In the data rows, 128 means zero.
Each pair is two rows. How far apart are they, by a hidden measure? 0 means very close, and 40 very far. Two or three weighted sums of its numbers give each row a place; it is the straight-line distance between the places.
[176 190  86 187 183 179 191 190 193 140 188 119 181 170 102 154]
[ 94  83 157  73  80  86  74  96  71 145  71 152 110 119 156 131] 21
[ 65 144 170 100  90  80 133 154 123 173 111 175 160 165 175 170]
[158 106 126 145 150 150 118  97 124  96 136 103  85  87 116  87] 19
[153 103 121 141 146 151 116  92 123  94 134 106  88  87 117  88]
[135 103 106 127 129 133 109  94 117  84 121  90  92  84  99  83] 7
[154 153  79 157 157 154 154 147 155 101 159  87 137 126  83 114]
[119  78 145  97 104 110  77  79  84 120  92 133  88  97 140 105] 13
[163 140  92 163 162 165 151 132 157  90 161  82 120 107  84  97]
[ 56 135 167  88  72  66 122 147 108 171  98 172 149 161 169 164] 16
[ 91  78 147  76  76  84  70  90  69 134  69 141  97 111 146 126]
[ 57 138 178  81  75  61 123 153 112 183  96 184 162 168 184 181] 8
[117  90 189  85  93 108  77 100  73 167  77 177 119 137 188 152]
[178 181  84 182 183 179 187 170 188 118 186 104 167 153  87 140] 35
[185 153  98 181 183 182 166 139 169  91 177  86 126 111  91  99]
[149 203 209 172 164 156 196 209 192 222 179 222 215 219 216 222] 10
[139 109 102 132 134 136 118 102 125  86 128  88  93  88  94  80]
[144  98 122 127 133 139 105  90 114  94 119 103  87  83 112  85] 7
[185 145 106 173 175 179 154 130 167  89 169  87 116 102 100  90]
[142 116  98 141 145 140 128 111 132  85 137  83  99  90  91  86] 29
[184 154  96 179 184 182 165 141 172  91 177  86 130 112  86 103]
[ 75 154 177 113 102  86 145 161 137 186 123 182 169 173 185 183] 25
[151 133  94 152 156 151 141 120 145  88 149  81 113 106  82  95]
[ 86  83 157  74  75  78  72  96  69 145  67 151 109 119 158 135] 9
[201 168  99 192 197 200 179 153 185  92 189  86 135 117  92 103]
[174 138 105 168 172 174 151 125 157  89 164  91 112 100  97  93] 18
[ 91  73 138  74  85  86  71  83  69 126  73 133  96 104 137 115]
[ 65 114 180  66  62  62  99 129  87 177  74 183 142 154 182 167] 10
[172 136 102 163 161 170 145 124 153  87 160  90 111  98  98  88]
[155 103 121 141 149 152 115  94 129  95 133 103  89  84 113  85] 17
[ 90  79 142  73  76  87  71  87  69 130  70 141  97 115 146 122]
[ 78  84 150  63  67  78  76  97  67 141  66 145 105 118 149 128] 11
[150 116 111 140 149 152 123 102 132  89 137  95  95  89 100  81]
[ 88  84 155  71  74  83  73  92  68 142  69 149 106 122 155 136] 18
[ 61  98 151  60  60  58  82 107  72 150  65 150 118 131 151 138]
[160 148  84 162 158 157 153 141 160  92 159  86 131 116  82 101] 20
[ 94 173 188 133 119 105 162 178 154 201 140 197 189 190 197 199]
[175 183  78 183 182 180 187 173 190 117 187 102 162 145  87 133] 31
[166  94 160 138 149 160 101  87 114 120 125 136  90  94 148 105]
[120  82 183  85  98 111  75  91  75 156  82 173 107 125 175 143] 6
[108  75 134  90  96 100  75  76  77 113  83 124  86  93 131 105]
[172 160  83 174 173 168 168 157 170 102 173  91 147 129  84 117] 19
[ 54 120 157  80  71  61 111 130 102 161  90 161 144 151 160 156]
[157 131  99 156 154 159 143 116 151  85 154  86 109 100  89  91] 21
[107  85 177  80  87  99  76 100  68 160  74 171 115 132 176 144]
[143 102 112 131 137 140 109  94 123  93 126  94  88  85 105  87] 18
[112  77 149  88  98 105  72  79  76 128  81 142  94 108 146 121]
[ 66 106 179  65  61  65  90 121  80 171  73 174 137 152 178 163] 14
[172 162  82 175 175 174 171 157 176 103 176  88 147 134  82 116]
[182 161  91 183 183 183 172 148 176  93 176  84 136 120  87 107] 9
[ 51 128 177  75  62  57 116 140  97 177  89 183 152 165 184 174]
[168 158  82 169 165 171 162 151 165 100 171  87 142 126  80 118] 17
[160 130 100 154 156 159 139 121 147  85 152  87 108  98  90  90]
[134 106 108 131 134 136 113  96 122  87 126  91  94  86  97  81] 17
[131 177 177 148 143 137 172 181 165 188 159 192 185 191 182 188]
[135 112  99 131 131 133 119 102 121  85 128  85  98  90  96  84] 12
[138 113 101 139 142 140 121 103 128  82 133  87  95  86  96  84]
[200 184  88 200 204 202 194 172 195 102 199  92 157 141  85 121] 24
[124  82 127 108 118 120  86  77  94 101 103 112  80  87 118  94]
[128  86 129 111 119 122  88  83  97 101 107 112  83  85 122  95] 9
[126  80 143 103 114 121  80  81  90 117  97 128  85  92 134 106]
[183 183  81 186 187 186 188 180 193 122 194 104 170 156  88 139] 21
[ 65 174 217 110  92  79 159 185 140 221 124 225 197 208 221 215]
[115  79 124 100 105 111  80  77  88 104  94 114  76  85 121  92] 15
[ 95  73 141  81  84  93  71  80  68 125  75 132  93 102 135 110]
[168 169  81 176 174 171 175 164 178 109 176  93 153 138  81 122] 21
[100 162 176 126 115 107 152 170 145 187 141 184 176 179 179 185]
[168 192  93 182 178 172 193 190 189 146 186 130 180 176 111 164] 22
[175 164  87 179 178 178 172 153 178  96 178  87 139 128  88 110]
[132 171 169 147 143 135 165 178 164 180 153 181 180 183 175 184] 4
[140  97 119 128 132 136 102  90 110  94 118 106  84  83 114  89]
[138 134  83 139 141 143 136 124 139  83 141  79 115 109  81  95] 8
[180 178  80 184 183 180 184 172 188 117 185  98 161 149  85 134]
[137  92 124 123 129 134 100  87 106  98 114 110  79  83 119  90] 11
[109  76 144  88  95 101  74  81  73 126  80 134  90 102 139 116]
[128  79 141 109 115 123  84  76  86 115  97 128  82  94 140 105] 4
[148 103 118 134 140 145 113  93 120  91 130 101  87  80 112  85]
[132  79 150 109 116 123  83  82  90 120  97 135  85  93 146 110] 12
[158 157  78 163 163 159 163 152 162 104 159  92 144 131  84 118]
[152 152  82 159 157 154 152 141 154  96 155  86 130 120  83 110] 4
[117  74 147  96 105 108  74  80  82 122  87 137  87  97 142 113]
[126  75 136 103 113 114  82  76  89 116  95 123  86  92 134 104] 12
[154 107 120 147 149 151 122  95 129  86 140 101  89  86 108  87]
[ 59 125 193  67  62  58 112 139  90 186  79 197 159 169 193 181] 12
[ 75 176 217 118 103  84 165 190 147 221 133 225 202 212 223 214]
[164 110 124 148 157 160 123 101 132  94 144 103  88  87 116  91] 15
[ 70  97 164  64  61  65  85 111  75 158  69 168 124 139 165 150]
[163 174  77 174 169 168 172 166 175 118 176 103 159 147  89 134] 20
[ 60 101 162  63  59  59  90 115  78 153  67 159 128 137 162 152]
[152 136  92 154 152 155 143 126 149  87 149  82 115 103  82  96] 13
[148 173  85 163 158 154 171 162 170 133 167 113 166 158  97 145]
[192 203  86 204 198 196 207 194 207 137 206 116 183 176  97 156] 19
[ 75 156 182 110  97  87 146 167 137 190 124 194 177 186 189 186]
[ 55 133 185  79  70  62 122 147 104 188  93 191 165 174 189 185] 12
[181 175  84 185 179 185 183 169 187 110 186  93 156 141  85 125]
[115  75 140  98 103 111  78  81  83 114  88 127  88  94 130 106] 21
[136 150  80 146 140 142 155 149 150 113 147 100 146 135  88 126]
[136 103 111 130 136 138 108  96 118  90 124  97  88  86 108  81] 8
[ 61 158 202  98  86  70 144 173 128 204 114 209 184 195 209 202]
[129  81 158 101 112 115  80  82  83 129  91 144  89 100 149 116] 23
[130  85 124 118 121 128  92  82 100  95 112 105  81  86 117  91]
[126  86 121 116 118 122  93  84 102  96 109 108  80  84 120  90] 6
[141 131  85 144 146 143 138 123 143  84 144  82 114 103  81  90]
[142 147  80 146 145 142 148 136 147  98 146  85 129 120  81 112] 6
[174 187  81 187 183 181 191 183 185 134 187 109 173 165  94 151]
[154 149  83 159 158 156 152 140 158  92 161  83 130 116  81 103] 13
[192 218  96 211 204 196 221 214 218 167 214 144 208 199 124 185]
[163 117 116 151 157 162 127 103 137  90 144  96  94  88 109  87] 19
[ 99  86 175  76  83  91  77  98  71 154  71 166 115 128 170 143]
[139 150  76 149 144 141 146 145 152 105 150  93 135 130  85 117] 34
[120  81 171  93 102 111  75  89  76 150  83 161 103 114 170 135]
[148 141  79 152 151 150 148 136 148  94 155  84 127 116  78 104] 27
[163 108 129 145 153 159 120  98 128 102 140 109  90  89 123  89]
[148 191 181 165 162 154 184 191 177 195 170 195 198 193 188 194] 7
[ 79  94 172  67  68  70  79 113  75 160  64 169 121 140 169 149]
[ 54 130 167  80  70  60 114 139 106 168  92 173 147 156 169 162] 24
[147 140  83 147 150 145 141 126 149  90 146  82 123 110  83  99]
[151  83 157 127 133 142  92  83 100 122 113 136  87  99 148 112] 20
[122  79 168  92 101 112  75  91  77 141  84 155  99 114 163 127]
[140 140  77 145 144 145 145 135 145  95 148  86 128 120  78 107] 27
[116  79 122 100 106 111  84  78  87 103  95 109  77  84 116  95]
[188 202  87 199 194 192 208 198 204 147 203 125 190 180 102 165] 25
[ 64 145 174  97  86  74 134 157 123 178 113 179 164 171 181 175]
[168 126 114 159 161 163 135 111 144  84 151  92  98  91 104  87] 22
[158 116 113 147 149 153 124 102 132  86 144  96  93  89 107  85]
[109  74 151  86  89  97  74  83  69 130  76 144  97 109 147 121] 18
[ 66 106 171  62  61  62  93 119  79 168  69 172 136 147 173 158]
[168 123 112 156 164 163 132 112 143  86 152  94 103  91 104  89] 19
[181 157  91 179 179 177 165 148 175  92 179  84 131 116  87 102]
[141  83 146 115 124 133  88  78  95 120 102 132  85  98 142 108] 27
[153 126  98 147 149 151 137 117 142  85 147  84 108  94  90  87]
[130 101 106 126 127 128 105  94 115  87 119  95  82  81 100  82] 14
[ 50 109 151  66  58  56  99 123  86 154  77 153 131 143 154 149]
[176 173  83 183 179 179 180 165 178 110 184  94 150 137  84 124] 25
[101  81 157  76  85  94  72  88  71 140  73 148 100 117 155 128]
[127  92 120 122 124 128  98  86 104  95 112 104  81  84 114  86] 17
[145 160  82 155 152 146 162 156 159 121 156 108 152 144  91 135]
[140  79 168 108 118 132  81  81  89 141  98 151  98 106 162 121] 35
[114  75 131  95 101 111  74  79  82 115  89 121  83  93 129 108]
[ 68  87 148  62  62  64  75 104  70 144  64 149 117 123 149 135] 3
[190 185  82 194 194 192 192 181 192 118 195 100 167 152  87 136]
[167 204 197 179 174 170 194 206 193 208 187 208 210 210 198 212] 14
[ 61 117 189  68  62  62 102 132  87 179  74 186 148 162 190 170]
[163 173  79 173 168 164 174 170 177 124 179 110 160 149  92 142] 38
[136 155  80 150 144 141 155 150 156 123 150 103 147 143  91 132]
[154  84 165 124 135 146  91  86 103 130 115 146  88 100 158 116] 24
[147 150  80 153 148 152 155 144 158 103 157  91 138 127  80 114]
[118  84 117 107 111 113  89  79  94  95 103 106  77  86 114  87] 4
[149 118 104 142 144 146 124 108 135  83 136  86  98  88  91  85]
[152 105 127 140 145 146 117  95 122  94 134 105  86  86 113  87] 7
[ 92  78 146  73  81  88  72  89  66 138  69 142 100 113 145 128]
[149 142  81 152 153 149 149 139 152  90 150  83 128 114  77 102] 20
[105  87 180  78  83  90  76  99  72 166  72 174 117 138 179 149]
[184 126 128 171 178 185 141 112 154  92 167 101 103  93 115  88] 11
[145 128  89 147 145 147 134 120 142  84 143  84 113 101  83  93]
[125  90 115 118 120 129  99  85 107  91 112 102  81  82 107  85] 11
[172 190  88 187 181 177 190 184 191 141 191 119 184 171 102 156]
[169 167  82 175 176 173 173 162 175 105 177  93 147 134  79 119] 10
[150 164  77 161 156 156 164 161 166 118 163 102 158 147  92 136]
[137 161  79 153 147 142 160 160 155 129 155 114 154 148 100 137] 14
[ 67 157 190 106  94  82 145 168 128 196 119 195 176 181 189 188]
[109 182 198 143 132 121 171 188 167 208 152 206 194 199 201 205] 15
[119  86 119 108 113 118  89  79  94 101 101 110  82  81 117  89]
[122  80 128 111 114 119  86  79  93 101 102 112  80  85 119  92] 17
[166 163  77 171 169 168 165 157 171 107 171  87 148 134  82 118]
[141 119  98 138 141 138 124 111 134  86 135  84 101  97  87  87] 11
[166 168  80 170 172 170 169 157 172 111 172  92 147 142  86 124]
[ 72  99 163  62  59  66  82 110  74 156  66 162 125 135 162 146] 10
[168 169  80 175 174 175 175 160 176 109 177  97 150 140  82 126]
[176 177  80 181 185 179 185 173 184 113 181  98 161 150  89 130] 15
[123  80 137 103 109 118  81  77  88 111  99 124  85  89 131 100]
[154 102 121 138 141 148 117  92 124  93 133 103  88  84 113  85] 6
[124  84 119 112 117 123  91  84  97  96 103 105  78  84 113  86]
[162 124 109 158 163 164 137 114 147  89 152  91 102  94 102  86] 10
[169 165  75 174 171 169 168 159 171 106 171  90 149 137  82 125]
[143 162  86 156 153 145 165 163 163 134 159 117 160 154 102 145] 13
[153 129  93 150 148 152 140 120 142  82 149  82 111 102  87  93]
[151 133  96 150 151 148 138 123 141  85 147  81 108  99  87  93] 2
[147 141  81 148 146 146 145 134 145  91 148  85 125 114  80 105]
[ 59 142 181  93  78  68 131 154 116 185 102 192 163 175 187 180] 17
[176 177  77 180 182 178 183 172 183 118 182 103 161 147  85 136]
[148  92 137 130 139 144 100  85 111 106 121 118  82  86 129  93] 18
[ 72 148 173 108  94  80 138 157 126 177 113 178 161 171 175 177]
[174 170  80 181 178 177 176 163 180 109 178  94 155 143  85 128] 24
[152 122 104 148 153 154 133 110 138  83 144  89 102  92  94  86]
[193 182  84 195 195 193 192 172 196 110 196  96 160 145  87 127] 15
[119  78 136 103 108 114  80  78  89 113  92 120  80  94 130 100]
[140 121  95 138 138 142 126 108 133  85 133  85 100  91  91  85] 14
[171 154  88 169 172 171 162 142 166  93 171  83 134 116  84 107]
[147 117 105 145 145 150 123 108 133  85 135  86  98  90  99  84] 7
[147 162  76 160 157 157 166 161 164 121 163 103 152 143  89 133]
[133  86 127 119 128 131  98  83 103 102 115 113  80  87 127  90] 13
[189 189  80 196 195 190 194 186 197 121 197 104 173 156  86 141]
[179 153  96 175 181 177 165 144 171  91 173  86 128 111  90 101] 15
[114  76 146  96 103 107  75  76  82 123  86 133  89 103 143 110]
[ 54 129 172  83  71  60 120 143 105 172  98 175 154 160 172 171] 25
[174 148  96 175 171 176 160 137 166  89 174  83 128 113  86  98]
[ 53 121 174  70  64  53 112 138  96 174  85 178 150 159 177 168] 15
[104 166 179 131 121 113 156 174 151 187 138 187 179 185 184 187]
[124  91 118 117 121 127  96  83 109  95 113 104  79  81 108  87] 21
[120  77 151  96 105 112  76  79  81 128  89 141  89 103 145 117]
[ 72 156 187 106  97  83 149 170 132 193 121 195 180 190 194 192] 17
[161 156  81 166 165 164 160 147 167 100 163  84 133 128  82 115]
[110  75 131  94  96 105  74  77  81 113  84 122  85  93 131 102] 12
[157 108 119 142 149 153 121  99 131  92 137 102  91  88 113  83]
[ 54 121 165  75  66  60 110 134 101 167  86 168 145 153 169 161] 25
[184 190  83 186 184 186 191 184 193 129 194 110 174 159  95 145]
[180 185  79 189 185 185 190 179 192 119 189 101 167 156  87 143] 17
[155 125 105 148 151 152 132 110 140  81 146  87 101  92  94  84]
[179 193  87 193 190 187 196 189 194 135 194 121 177 171  99 153] 13
[119  78 131 101 106 110  81  73  88 107  95 118  84  88 122  98]
[134 101 106 127 133 134 110  93 120  86 126  93  89  86 104  82] 12
[148 130  95 145 144 145 132 112 137  83 145  82 105  97  86  86]
[136 160  86 152 148 141 160 160 158 131 154 114 155 150  98 141] 10
[173 180  78 178 178 175 181 171 187 120 180  99 163 151  90 136]
[ 49 113 156  70  59  54 106 124  85 156  79 157 131 144 157 149] 34
[103  72 132  86  92  94  77  77  75 114  83 126  86  94 128 103]
[163 145  91 163 168 164 153 137 161  90 164  87 125 110  86  97] 20
[140 178 182 158 150 146 177 188 172 195 163 196 191 195 188 196]
[ 62 104 157  61  58  56  94 115  80 158  72 158 129 135 163 149] 14
[ 99  94 192  76  80  89  82 112  74 174  71 185 126 145 190 162]
[ 65  94 152  61  62  64  84 100  73 147  66 151 116 130 151 137] 28
[167 169  77 173 172 169 175 162 176 108 175  94 151 136  83 126]
[ 65 165 207 102  87  75 150 178 135 212 118 215 187 200 213 206] 19
[ 91 172 192 128 117 106 160 182 151 200 140 205 189 194 200 198]
[200 199  83 204 205 200 204 191 205 125 207 106 179 163  89 144] 23
[196 207  85 206 204 199 214 198 210 143 208 120 193 179  97 161]
[ 57  98 148  63  57  57  88 111  75 148  68 153 124 132 151 141] 30
[ 69  97 159  64  61  64  84 108  76 154  68 158 124 137 163 145]
[145 172  91 160 154 152 172 172 170 138 165 125 164 158 109 150] 26
[ 72 112 189  62  62  65  96 126  82 180  70 186 145 159 192 175]
[194 155 105 192 193 195 169 143 177  92 187  93 125 111  96  96] 20
[151 148  79 155 152 148 152 142 151  94 153  85 127 122  83 108]
[148  91 136 128 135 142 100  86 110 108 119 117  84  86 126  94] 23
[ 64 117 190  66  62  63  99 134  87 183  76 188 149 160 188 174]
[169 151  91 167 168 169 157 137 165  89 163  86 127 110  86 100] 17
[141 111 101 137 135 139 122 105 125  86 133  89  95  86  93  84]
[142 162  79 153 152 151 161 161 159 122 159 105 155 147  95 137] 12
[ 52 116 167  70  62  59 106 129  91 170  81 167 143 153 167 158]
[110  75 146  88  92 101  75  80  75 128  81 134  90 105 144 113] 15
[177 117 128 162 170 169 128 105 139  97 154 102  95  91 117  91]
[136 112  99 132 132 136 117 103 126  83 129  88  95  85  93  86] 19
[145 102 118 133 138 143 114  97 122  91 127 100  89  83 109  87]
[ 58 113 169  64  58  57  96 124  87 163  74 170 136 152 169 157] 5
[ 62 108 167  62  58  59  97 125  80 159  70 166 135 147 168 156]
[172 139  99 167 168 168 145 127 159  87 163  86 115 105  93  93] 16
[ 87 161 185 121 109  97 153 175 143 195 134 191 178 185 187 192]
[133 122  87 131 131 135 128 114 129  81 137  84 102  96  83  90] 26
[ 63 114 183  67  64  63  99 130  84 176  71 185 142 155 182 169]
[138 157  85 154 145 142 157 160 158 128 151 113 156 148 101 143] 19
[ 58 167 223 100  85  72 152 188 136 225 117 231 199 212 229 220]
[126  78 142 105 114 119  81  79  90 115  97 129  85  90 137 108] 16
[135 131  82 140 139 139 137 125 138  94 140  81 121 108  80 100]
[154 175  85 169 162 158 175 170 177 135 171 120 167 162 100 150] 21
[162 107 125 148 152 159 118  94 131  95 139 105  88  86 115  85]
[115  76 141  95 100 107  76  80  77 126  84 129  89  99 138 111] 15
[ 93 176 196 132 116 101 166 187 156 206 140 207 194 200 207 201]
[ 60 158 196 102  89  73 140 168 127 199 114 202 178 185 196 193] 17
[171 152  90 174 174 174 166 146 168  92 169  85 134 122  87 105]
[188 208  90 203 198 190 208 201 207 148 204 127 192 184 109 168] 25
[ 75 149 173 106  95  85 140 161 128 183 121 177 169 173 176 177]
[100 163 172 126 120 109 152 167 143 184 136 182 175 178 178 181] 15
[193 215  93 210 204 199 219 210 214 162 212 138 206 196 115 180]
[136 105 109 129 131 133 113  95 121  86 122  94  90  84 103  83] 20
